Rotation paths and how fast each direction turns (degrees each step)
Each turn is a multiple of 5 degrees from 10 to 175, or 0.
Rotation 1:
[ 31  10  -7  -7  -7  -8  13  -5 -11  27 -19 -12  -1  -1  -1   3  -3  -8
 -23   9  -2  24  17   0   7  24  -2  39 -20  -5 -19]
[ 19  19 -18 -21 -10  -2  17  -6  -9  19 -15 -18  -3  -4  -6 -11   0  -9
 -19  -8   1  27  29  11  16   7   0  27  -7 -18 -19]
[ 18  21   3 -25 -11   1  12 -12 -16   9  -7 -13   4 -15   5  -2   2  -7
 -11 -24  11  37  19   5  19  -3  13  19 -15 -19  -8]
[ 16  18  21 -12  -8  -2   4  -7 -19  16 -12  -8   4 -17   8   3  -6  -9
  -8 -15  13  40   7  -5   9  -5   3  27 -34  -5  -6]
[ 15  11   7 -15 -10 -13   1  -6 -10  32 -18 -10  -5 -10  -4   3  -5 -14
  -2   2  -2  33   2  -6   7  -5 -12  42 -31  -1 -13]
[ 29  10 -10 -28 -16 -17   4 -13  -5  27  -8 -19  -2  -8  -2   6   2  -6
  -2   8 -11  25  10  -4  16   4   1  39  -6 -16 -17]
[ 35  15  -1 -22  -9  -5  11 -11 -14  17 -13 -18   7  -6  10   8   4  -1
 -20   0   3  28  20  -2  18  21  14  22 -10 -17 -12]
[ 24  24   0  -9  -3   9  16   0 -15  21 -24  -9   2 -10   5  -6  -1  -9
 -25 -10  10  30  23   6  11  12   3  18 -26  -8 -13]
[  9  23  -3 -15 -12  -4  15  -6  -9  21 -17 -12   0 -14  -4 -10   2 -13
  -7 -19  12  36  15  10   9 -12  -8  26 -28 -13 -15]
[ 17  12   7 -23 -19 -16   5 -16 -13  15  -1 -12   5 -13  -3   6  -1  -6
   3 -18   4  39   4  -2  11 -11   0  36 -22 -16 -11]
[ 26   4  19 -16 -11 -11  -2 -13 -20  18  -8 -12   1  -8   4  14 -10  -7
  -9   3   0  33   7 -13  11  11   7  43 -19  -6 -10]
[ 24  14   0 -17  -3  -2   3  -3 -11  30 -25 -17  -8  -7   2   0  -7 -14
 -15  13  -7  23  19  -7  12  15   2  33 -15  -5 -18]
[ 27  26 -16 -28  -9  -1  11  -7  -2  28 -19 -21   2 -14   5  -5   9  -9
 -10  -1  -2  22  24   7  20   2   1  17 -12 -19 -16]
[ 30  23  -1 -17 -10  -3  16 -12 -11  15  -7 -11  16 -13   7   1   9   2
 -15 -19  12  35  12   8  13   0   9  16 -24 -19 -10]
[ 18  14  11  -3 -12  -6  14  -8 -17  14  -9  -6   6  -7  -4   0  -4  -5
 -16 -17  13  41   7   3   5   4  -4  35 -36  -4 -11]
[  6   8   5 -16 -14 -11   5  -8 -15  21 -12 -11  -9  -5 -11  -3 -11 -16
  -4  -7   1  33  14   0   8  -1  -8  49 -20  -4 -18]
[ 20  10   3 -34 -14 -10  -3 -16 -13  18 -10 -20  -7  -9   1   5  -5 -11
  -2   1  -6  30  16  -8  20   0   8  36   0 -15 -17]
[ 36  19  11 -25  -5   0   2  -7 -14  20 -17 -18   2 -12  17   8   0  -7
 -14   2   1  26  13 -11  17  13  16  14 -16 -10 -10]
[ 29  26   1  -7  -1   1  14   0  -8  30 -27 -11   6 -14   8  -2   5 -10
 -19   0   6  26  13   4   9   6  -4  17 -34  -7 -14]
[ 20  19 -15 -12 -14 -12  20  -8  -3  24 -11  -9   9 -11  -8  -5   7  -2
  -8 -12   7  31  11  14   9  -6 -10  32 -27 -15 -17]
[ 19   7   1 -16 -20 -13  13 -16 -16   9   5  -9   7  -4  -5   3  -1   0
 -10 -18   7  40  11   5  14   4   4  40 -14 -17 -13]
[ 17   7  20 -16 -10  -2   3  -8 -24  11 -11 -12  -6  -4   2   4 -15 -11
 -17 -10   5  35  19  -9  11  15  12  40 -15  -5 -13]
[ 14  18   7 -23  -4   3  -1  -2 -11  29 -28 -18 -13 -14   5  -5  -8 -22
  -7   3  -1  26  21  -8  14   0   0  29 -18  -4 -18]
[ 27  23  -3 -31  -8  -6   6  -8  -4  31 -17 -17   4 -20   7   2   9  -9
   2   0  -2  25  12  -1  18  -9   0  16 -19 -19 -14]
[ 37  18   2 -12 -10 -13  13 -12  -9  22  -7  -9  18 -13   7  10  11   6
 -12  -4   6  31   3   0  12   6   4  20 -30 -15  -8]
[ 25  10   0   0 -10  -9  17  -8 -14  19 -13  -4   8  -1  -5   1  -2  -4
 -23  -6   6  34  14   5   4  17  -5  39 -30  -5 -14]
[  9  10  -7 -15 -14  -6  12  -5 -12  15 -14 -15  -9  -2 -10 -10  -7 -12
 -13 -12   4  31  24   8  11   5  -2  43  -9 -11 -20]
[ 13  14   9 -32 -12  -1   0 -13 -18   9  -7 -19  -6 -13   5  -2  -4 -11
  -5 -15   3  34  22  -2  22  -3  14  27  -5 -18 -14]
[ 25  21  21 -21  -4   0  -2  -7 -15  21 -17 -13   2 -18  15   6  -1 -11
  -8  -4   7  35   9 -13  15  -1  10  19 -26  -8  -9]
[ 27  20   3  -9  -5  -7   6  -3  -5  35 -23 -11   3 -13   4   3   1 -12
  -7   6  -1  24   4  -5   7  -2 -10  28 -36  -4 -13]
[ 27  13 -16 -18 -15 -19  14  -9  -2  28  -9 -14   9  -7  -7   3   7  -1
  -6   1  -3  24   7   5  10   2  -9  39 -18 -16 -18]
[ 30   8  -6 -19 -16 -10  16 -13 -15   7   0 -14   9   0  -1   4   0   3
 -22 -10   4  33  17   4  14  18  10  32  -7 -16 -13]
Speeds:
[  3   2 -11   7  -1   1  10   1   1  -3   1   2   6   4  -3  -4   4   6
  -9  -5   4   0   4  10  -1   7  -1  -3  -1  -3  -1] => 60
[ 4 -1 -2 -9 -5 -4 -1 -6  1 -5 10 -2  5 -2  3  4  5  6  5 -5 -1  2 -2  1
  6 -4  7 -3  8 -9  2] => 100
